One vector is turned by the same rotation once a step. Each row is the vector after some number of steps, and that number follows the row.
The counts run from 0 to 310.
[108 121 148 128 159  99  85 127  95 109 128 123 117  77 141  91 104 100
 154 164 160 153 115 151] | 21
[ 89 129 108 110 117 101 134 113  76  79 138 130 131 110 115  92 125 122
 117 177 157 106 112  86] | 161
[115 114 162 114 163 110 104 112 129  91 129 127  86 128 155 149 127 114
 133 102 153 191 107 171] | 124
[117 112 164 113 164 105 109 115 128  94 129 129  85 126 159 143 124 108
 133 100 149 192 107 171] | 123
[ 99 114 133 136 174 112 101 149  90 117 125 144 112  87 128  76  86 105
 141 174 150 127 126 110] | 14
[143  98 122 143 107  91 139 130  71 105 168 127 106  98 142  84 141 100
 125 171 155 124 137 103] | 253
[ 77 142 157 122 179 156  77 112 132  91 114 118 106 145 106 138 109 136
 128 137 166 153 105 143] | 224
[133 129 114 182 138 121 125 155  99 140 155 152 112 101 149  84  88  91
 142 127 129 139 176  96] | 101
[125 137 119 106  98  73 142  95 101  76 144 123 121 100 165 133 145 101
 133 107 149 170 119 142] | 267
[134 130 157 137 132 110  72 107 109 108 142 103 109  94 148 118 132  94
 156 138 168 176 123 172] | 29
[131 118 116 163 142 117 159 148 122 124 155 169  87 143 162 121 103  99
 118  77 115 161 166 100] | 198
[ 59 183 109 112 125 136 107  91 115  69 118 122 147 133 109 134 111 133
 125 122 156 136 114 106] | 76
[133 112 121 163 151 102 128 156  98 138 147 157 104  92 162  85  88  85
 139 128 129 149 160 108] | 105
[142 148 110 181 109 126 137 129 125 125 164 144 110 134 162 129 114  90
 137  74 127 169 178 108] | 191
[141 111 133 173 114 142 108 133  88 119 174 116 105 127 115  86 139 110
 125 179 165 112 150  94] | 245
[ 94 114 128 142 176 120 105 154  92 118 126 150 111  97 124  74  83 112
 137 172 146 123 129 101] | 12
[107 100 126 133 177 106 160 149 119 110 131 179  82 141 158 123  97 115
 112  93 119 163 136 104] | 205
[115 163 117 146 107 146 139 101 140  93 154 130 114 169 137 163 130 119
 119  61 136 171 148 115] | 282
[ 83 115 114  96 131 102 172 112  99  63 135 151 108 153 130 132 135 137
  92 127 142 128 108  86] | 63
[121 101 140 124 167  79 126 142 107 114 127 154  89  91 171 106 102  93
 141 117 134 174 126 146] | 114
[104 141 157 155 146 178  64 114 124 107 143 102 111 155  95 124 122 127
 131 154 177 135 126 124] | 232
[ 63 154 108  92 132 115 140  99 106  60 115 136 132 137 116 134 120 138
 107 125 146 132 102  97] | 70
[ 94 118 109 120 121 114 138 119  78  83 143 132 124 125 108  94 131 129
 108 181 157 101 116  75] | 158
[129 181 110 163  85 123 105 101 116 111 154 115 141 106 152 130 121  88
 154  91 146 170 160 128] | 182
[101 146 110 159 135 160 149 131 136 106 153 156 104 182 125 147 107 127
 104  78 130 143 157  77] | 290
[117 118 167 121 160 122  99 106 137  93 136 120  84 147 146 157 133 116
 130  95 159 190 109 168] | 127
[166 114 154 164 105 131 112 108 122 112 182 106  87 148 149 137 160 102
 132 111 158 171 146 149] | 40
[ 93 144 159 147 160 175  63 111 127  99 132 105 110 152  98 132 119 132
 133 147 174 142 116 134] | 229
[131 107 125 157 156  94 129 155  97 134 145 160  99  91 163  87  92  87
 143 127 128 154 153 115] | 107
[ 75 130 109 138 172 139 140 152 112 107 124 170 108 143 117 107  81 131
 113 129 127 120 139  68] | 301
[116 158 119 120  96 102 131  84 124  78 145 121 124 135 157 158 143 109
 130  72 143 181 127 142] | 274
[100 105 118 133 127 137 141 125  89  91 156 134 106 154 105 101 136 137
  98 173 158  99 124  70] | 153
[133 122 143 179 120 160  90 127  99 121 173 108 105 140 104  95 133 114
 129 176 170 116 147 100] | 241
[ 91 128 120 167 173 156 116 155 109 124 135 155 111 138 109  92  79 122
 121 148 138 115 150  74] | 4
[123 125 154 129 144 101  73 115 100 109 133 111 115  83 143 103 120  94
 158 154 166 165 118 162] | 25
[ 78 137 158 117 179 150  79 114 130  88 113 121 106 144 110 137 109 138
 127 133 166 154 101 141] | 223
[125 154 112 193 125 146 109 144 108 140 156 142 124 114 134  91  90  93
 145 125 140 135 180  90] | 96
[132 115 119 114 100  64 144 111  80  87 149 126 116  89 162 107 145  96
 128 142 149 150 121 128] | 261
[ 85 103 134 111 191 109 146 143 125  98 113 171  86 137 146 130  93 124
 112 102 127 162 114 118] | 210
[116 110 143 153 133 169 123 120 121  96 168 124  86 190 100 135 146 142
  99 140 161 120 132  89] | 144
[164 109 152 165 102 135 120 114 123 111 182 113  84 156 145 140 162 106
 122 108 159 169 147 137] | 42
[ 96 115 134 136 173 108  96 144  85 117 123 144 113  84 130  76  89 107
 141 174 151 132 124 117] | 15
[ 93 106 113 102 130 100 177 117 100  69 141 151  98 157 129 134 140 136
  91 126 142 130 110  85] | 61
[150 128 161 153 113 121  85 107 117 110 162  96 102 120 148 131 146  95
 149 121 169 176 135 168] | 34
[131 134 116 185 136 127 122 154 102 139 155 152 113 105 145  86  90  88
 142 127 129 139 173  93] | 100
[144 128 162 148 122 116  76 106 117 107 156  98 105 109 149 129 144  96
 155 129 168 179 130 170] | 32
[122 131 121 104 100  67 140  97  92  78 143 126 121  98 166 123 146  99
 134 116 148 164 116 138] | 265
[111 101 138 150 133 161 133 124 108  94 167 131  89 183 100 121 145 140
  99 154 162 113 132  78] | 147
[ 78 141 161 126 177 158  70 113 131  91 117 114 107 146 102 138 111 137
 130 139 169 151 107 141] | 225
[116 170 107 193 116 158  97 133 114 134 153 134 132 118 126  98  90 101
 150 122 140 135 177  89] | 93
[ 96 101 127 121 184 108 157 148 122 108 125 178  83 139 152 127  94 119
 111  98 123 161 128 107] | 207
[143  99 125 151 107 101 133 132  73 109 171 127 107 106 136  83 142 102
 128 178 159 117 141  97] | 251
[127 122 119 107 100  68 143 103  87  79 146 126 120  93 167 113 143  99
 132 128 148 157 118 135] | 263
[122  90 122 127 122 112 177 123 104  84 166 148  83 169 139 131 151 128
  92 117 141 135 128  87] | 55
[ 63 149 107  91 131 112 144  96 105  57 117 137 130 140 121 133 124 138
 105 126 146 133 101  99] | 69
[ 65 131 115 127 181 127 121 145 106 103 110 164 114 118 118  99  74 126
 121 148 135 124 124  87] | 306
[ 94 116 123 151 177 131 111 157  97 121 131 157 107 113 118  78  80 118
 130 166 144 118 139  85] | 9
[110 158 114 154 114 155 141 108 142  97 153 142 108 179 133 161 125 123
 116  64 135 160 155  98] | 285
[143 102 128 163 110 118 123 136  80 117 177 120 105 116 126  82 139 105
 128 182 160 114 148  96] | 248
[ 70 121 148 103 193 125 107 125 128  85 103 148  97 141 127 136  98 134
 120 118 147 160  97 136] | 217
[ 65 136 123 123 182 123 109 139 100 103 105 153 120 108 119  96  76 122
 133 154 142 128 118  99] | 309
[141 107 131 167 112 128 118 134  78 118 176 119 105 122 122  84 139 109
 125 180 164 114 148  93] | 247
[102 118 140 129 167 102  89 139  92 114 125 135 114  77 135  81  96 102
 149 171 155 141 120 133] | 18
[150  90 136 150 109 124 159 123 114 100 184 132  75 175 143 137 162 120
 100 107 147 150 144 105] | 49
[163 109 156 165 105 131 115 109 123 112 181 108  83 153 144 141 159 105
 130 108 161 170 144 144] | 41
[ 91 159 108 112 101  95 114  99  85  79 132 116 151  88 131 101 126 109
 139 158 159 128 119 113] | 168
[119 118 162 145 142 165 103 107 139  95 157 112  83 187 115 157 146 135
 112 110 164 161 125 134] | 136
[ 70 118 148 105 195 124 113 127 125  88 107 149  95 138 130 133  96 132
 120 116 148 164  99 130] | 216
[ 60 160 109  94 130 116 136  95 108  58 117 135 136 134 117 134 120 136
 112 126 150 133 101  99] | 71
